The same turns and mirrors carry the whole set onto itself and the rows of a family onto each other. Which other rows belong to the same family as each row named below? List them in the order they appear above.
These 32 rows form 4 families of 8 rows each.
Z_862: -6, 5, 14, 9, -21, 6, 16, -3, 20, 13, -13, 10, -7, 6, -12, 3, -15, 15, -11
Z_301: 6, -13, 3, 1, -24, 4, 11, -2, 27, 9, -10, 3, -13, 11, -5, 0, -15, 18, -18
Z_982: 5, -12, 9, 3, -14, -5, 16, -6, 18, 11, -11, 6, -6, 8, 4, 10, -24, 4, 11
Z_47: -11, 21, -8, -11, -11, -7, -4, -6, -6, 4, -18, 13, -5, 10, -7, 0, 10, 4, -16
Z_380: 2, 11, -20, -17, -8, -3, -14, 0, -2, 0, -10, 4, -8, 4, -6, -5, 9, 6, -17
Z_915: -12, 3, 10, 13, -19, 7, 10, -4, 20, 15, -5, 13, -9, 7, -12, 5, -19, 10, -12
Z_464: -9, -1, -17, -17, 1, 2, -6, 1, -5, -9, -2, 13, -6, 2, 11, -1, 11, 4, 2
Z_436: 2, -15, 5, 5, -11, -2, 5, -14, 19, 8, -3, 10, -11, 10, 8, 13, -23, 6, 10
Z_26: -10, -4, -15, -2, -4, -1, -2, 7, -13, -14, -17, 8, -4, 6, 3, 9, 14, 8, 1
Z_617: -7, 2, -12, -4, 1, -1, -7, 13, -14, -11, -11, 7, -7, 3, 4, 10, 9, 6, 2
Z_44: -6, -4, 10, 9, -21, 3, 20, 5, 21, 16, -12, 7, -6, 6, -10, 2, -20, 9, -11
Z_651: -5, 20, -14, -18, -5, -3, -11, -4, -3, 4, -9, 10, -6, 3, -5, -5, 8, 3, -13
Z_756: 3, -17, -1, -1, -20, 5, 11, 1, 30, 10, -5, 0, -11, 11, -6, -3, -15, 12, -18
Z_127: 3, -12, 11, 0, -13, -1, 14, -13, 20, 6, -7, 10, -8, 9, 10, 11, -18, 10, 12
Z_258: 6, 2, -22, -15, -8, -6, -13, 5, 2, 0, -16, 3, -12, 6, -2, -6, 6, 7, -22
Z_768: 5, -13, 5, 18, -12, 0, 2, -1, 11, 2, -13, 1, -8, 4, -6, 19, -20, 10, 10
Z_233: 1, -15, -1, 10, -22, 5, 4, -1, 25, 10, -4, 4, -14, 10, -8, 2, -18, 13, -20
Z_561: 10, -15, 6, 12, -10, 0, 8, 4, 13, 0, -15, -8, -4, 3, -8, 14, -16, 10, 10
Z_837: -11, 23, -8, -14, -6, -4, -8, 0, -6, 7, -9, 14, -9, 9, -3, -1, 5, 2, -17
Z_69: 9, -14, 8, 13, -13, 2, 11, 1, 12, -2, -17, -1, -6, 4, -3, 16, -15, 16, 10
Z_920: -10, 24, -7, -14, -5, -6, -6, -2, -4, 10, -14, 17, -6, 3, -3, -4, 4, 1, -12
Z_389: 9, -16, 6, 9, -14, -4, 14, 2, 15, 6, -16, -1, -6, 5, -2, 12, -23, 7, 9
Z_447: -10, 2, -15, -10, 1, 4, -6, 8, -10, -11, -7, 10, -4, -1, 3, 2, 12, 6, 3
Z_218: 1, -10, 10, -4, -9, -2, 13, -13, 21, 10, -3, 7, -6, 9, 8, 9, -20, 4, 12
Z_934: -1, -14, 3, 4, -22, 2, 18, 4, 26, 14, -10, 5, -10, 9, -6, -1, -20, 10, -15
Z_773: 1, 6, -20, -15, -9, -5, -14, 6, -1, 0, -10, 4, -14, 11, -2, -2, 7, 7, -25
Z_588: -11, 6, 15, 8, -17, 6, 16, 1, 19, 15, -9, 7, -3, 4, -14, 2, -15, 9, -8
Z_97: -14, -4, -14, -16, -3, -3, 1, -5, -5, -8, -7, 18, -7, 12, 16, 4, 11, 4, 2
Z_668: -8, 1, -13, -1, 2, 1, -4, 15, -12, -10, -17, 9, -4, -2, 1, 6, 9, 6, 3
Z_421: -9, -6, -15, -19, 1, -2, -2, 0, 0, -4, -5, 19, -10, 6, 20, -1, 6, 2, 1
Z_596: 1, 4, -21, -16, -14, -8, -9, -4, 0, -2, -16, 5, -11, 14, -2, -3, 10, 8, -23
Z_469: -8, -3, -14, -18, 2, -4, -6, 0, -6, -6, -1, 16, -11, 10, 18, 5, 6, 2, 1

The rest of the family of Z_233: Z_47, Z_915, Z_436, Z_26, Z_768, Z_97, Z_596
The rest of the family of Z_447: Z_982, Z_380, Z_464, Z_44, Z_651, Z_389, Z_934
The rest of the family of Z_218: Z_756, Z_258, Z_561, Z_920, Z_588, Z_668, Z_421

The same turns and mirrors carry the whole set onto itself and the rows of a family onto each other. Which other rows belong to the same family as each row named below? List them in the order they appear above.
These 35 rows form 7 families of 5 rows each.
Z_162: -6, -14, -3, 9, 4, 4, -7, 2, 7, 8, 13, -6, -13, 4, -1, 12, 5, 4, -10, 4, 6, 0
Z_762: -4, -10, -4, 5, 6, 5, -1, -5, 0, 15, 16, -3, -12, -1, -2, 1, 0, 4, -15, 6, 13, 3
Z_875: 1, -4, -6, 12, 0, 7, 2, 2, 7, 14, 3, -4, -16, -4, -3, 3, 2, -1, -12, 10, 11, 6
Z_75: -2, -16, -29, -6, 2, 9, 1, 6, 5, 0, 13, 2, 11, 1, 15, 20, 1, 6, 4, 5, 1, -5
Z_403: 1, -11, -4, 8, 9, 8, -2, -5, 6, 20, 5, 0, -11, -3, -1, 1, -7, 1, -12, -1, 8, 4
Z_355: -3, 0, 2, -7, 3, 9, -6, -5, -8, 18, -3, -6, 3, 7, -16, -14, 14, -10, -15, -8, 15, 13
Z_81: 2, 0, -1, 1, 7, 10, -3, 6, -11, 19, -15, -3, -2, 17, -18, -3, 12, -6, -12, -1, 13, 7
Z_957: 1, 7, -13, -23, -9, 8, -2, 6, -11, 3, -16, 4, 21, 4, -1, -10, 22, -14, 13, -5, 15, 19
Z_935: 1, -11, -13, -10, 3, 0, 4, 3, 1, -1, 18, 4, 2, -4, 17, 16, -3, 8, 6, 17, 6, -6
Z_642: 6, -1, -12, -33, -2, 2, 3, 7, -8, -7, 2, 5, 25, 2, 15, 9, 8, -3, 19, 10, 4, -1
Z_715: 2, 0, -6, -17, 1, 8, -4, 5, -24, 5, -22, 1, 17, 18, -2, -7, 21, -7, 10, -4, 7, 13
Z_705: 4, -8, -13, -35, -2, 1, -3, 14, -5, -9, -6, 3, 21, 13, 13, 8, 11, 0, 20, 0, 5, 5
Z_612: 1, 0, 5, 1, 7, 3, 0, -1, -4, 15, -3, 5, -12, -4, -15, -11, 14, -11, -7, -4, 18, 14
Z_661: -2, -14, 2, 6, 3, 6, -1, 3, 5, 16, 5, -9, -12, 0, -6, 3, 2, 12, -10, 6, 15, 4
Z_198: -7, -3, 2, 1, 3, 6, -11, 2, -4, 14, -2, -5, -2, 13, -19, -3, 20, -8, -11, -9, 16, 11
Z_29: -1, 1, -4, -27, -1, 4, -9, 10, -10, 4, -13, 1, 18, 18, -11, -5, 23, -11, 8, -11, 16, 14
Z_287: 4, 8, -3, -22, 1, 7, -5, 0, -14, 7, -16, 9, 27, 5, -4, -4, 17, -16, 17, -7, 10, 10
Z_157: 3, -14, -18, -8, 7, 3, 4, 1, 5, 6, 13, 11, 0, -5, 18, 14, -11, 8, 9, 8, 8, -2
Z_794: 1, 2, 6, -1, 6, 11, -7, -6, -6, 20, -13, -1, 5, 4, -15, -10, 11, -14, -7, -10, 9, 11
Z_751: 5, -9, -20, -7, -4, 5, 7, 9, 12, 1, 9, 2, -2, -8, 17, 15, -5, 5, 4, 16, 5, 0
Z_513: 1, -17, -12, -12, 1, 0, -1, 10, 6, -6, 11, -2, 1, 4, 19, 19, 0, 9, 9, 10, -1, -3
Z_465: 7, -10, -15, -16, 3, 1, 7, 8, 12, -4, 12, 8, 5, -16, 15, 13, 0, -3, 11, 8, 0, -2
Z_143: 0, -10, -15, 7, 9, 11, 0, 6, 7, 16, 6, -2, -6, 7, -8, 13, 0, 3, -16, 5, 8, -4
Z_510: -4, -4, 9, -3, -1, 8, -7, 0, -8, 16, -11, -11, 5, 5, -16, -11, 19, -2, -6, -8, 15, 14
Z_4: 5, -2, -25, -29, -8, 5, 4, 11, 1, -6, -3, 6, 21, -2, 17, 7, 7, -3, 19, 6, 8, 8
Z_357: 3, 1, -2, -23, 1, 3, -1, 2, -11, 5, -13, 8, 10, -1, -6, -18, 21, -15, 9, -13, 14, 20
Z_913: 5, -3, -17, -26, 2, 2, 2, 5, -7, -3, 0, 16, 23, 0, 16, 10, 4, -2, 26, 5, 8, 2
Z_563: 1, -7, -15, -29, -5, 3, 1, 12, -1, -5, 3, 3, 27, -1, 10, 13, 12, 6, 24, 5, 11, 1
Z_958: 1, -16, -13, -10, 1, 2, 4, 11, 9, 3, 14, 0, 2, -4, 10, 18, -3, 16, 7, 13, 12, -4
Z_178: -1, -9, -23, -21, -3, 6, -2, 6, -15, -6, -4, 5, 25, 8, 18, 7, 14, 1, 20, -1, 0, 6
Z_811: -2, 1, -1, -24, -6, 7, -6, 5, -12, 3, -13, -3, 28, 5, -6, -5, 26, -6, 15, -8, 12, 13
Z_841: 4, -7, -3, 5, 8, 2, 4, 3, 10, 9, 12, 5, -16, -13, -2, 8, 1, -4, -5, 8, 9, 0
Z_998: -2, 6, -1, 1, -4, 9, -4, 0, -8, 16, -12, -2, -2, 3, -13, -12, 19, -13, -7, -3, 17, 18
Z_829: 7, -5, -14, -33, -2, 2, 3, 7, -1, -6, -4, 9, 21, -8, 12, -2, 12, -10, 21, -5, 3, 10
Z_108: 3, 6, -2, -31, -2, 7, -4, 2, -13, 5, -12, -1, 27, 8, -5, -9, 18, -15, 7, -6, 10, 10

The rest of the family of Z_751: Z_875, Z_957, Z_4, Z_998
The rest of the family of Z_794: Z_403, Z_287, Z_157, Z_913
The rest of the family of Z_642: Z_762, Z_355, Z_935, Z_108
The rest of the family of Z_465: Z_612, Z_357, Z_841, Z_829
The rest of the family of Z_198: Z_162, Z_705, Z_29, Z_513

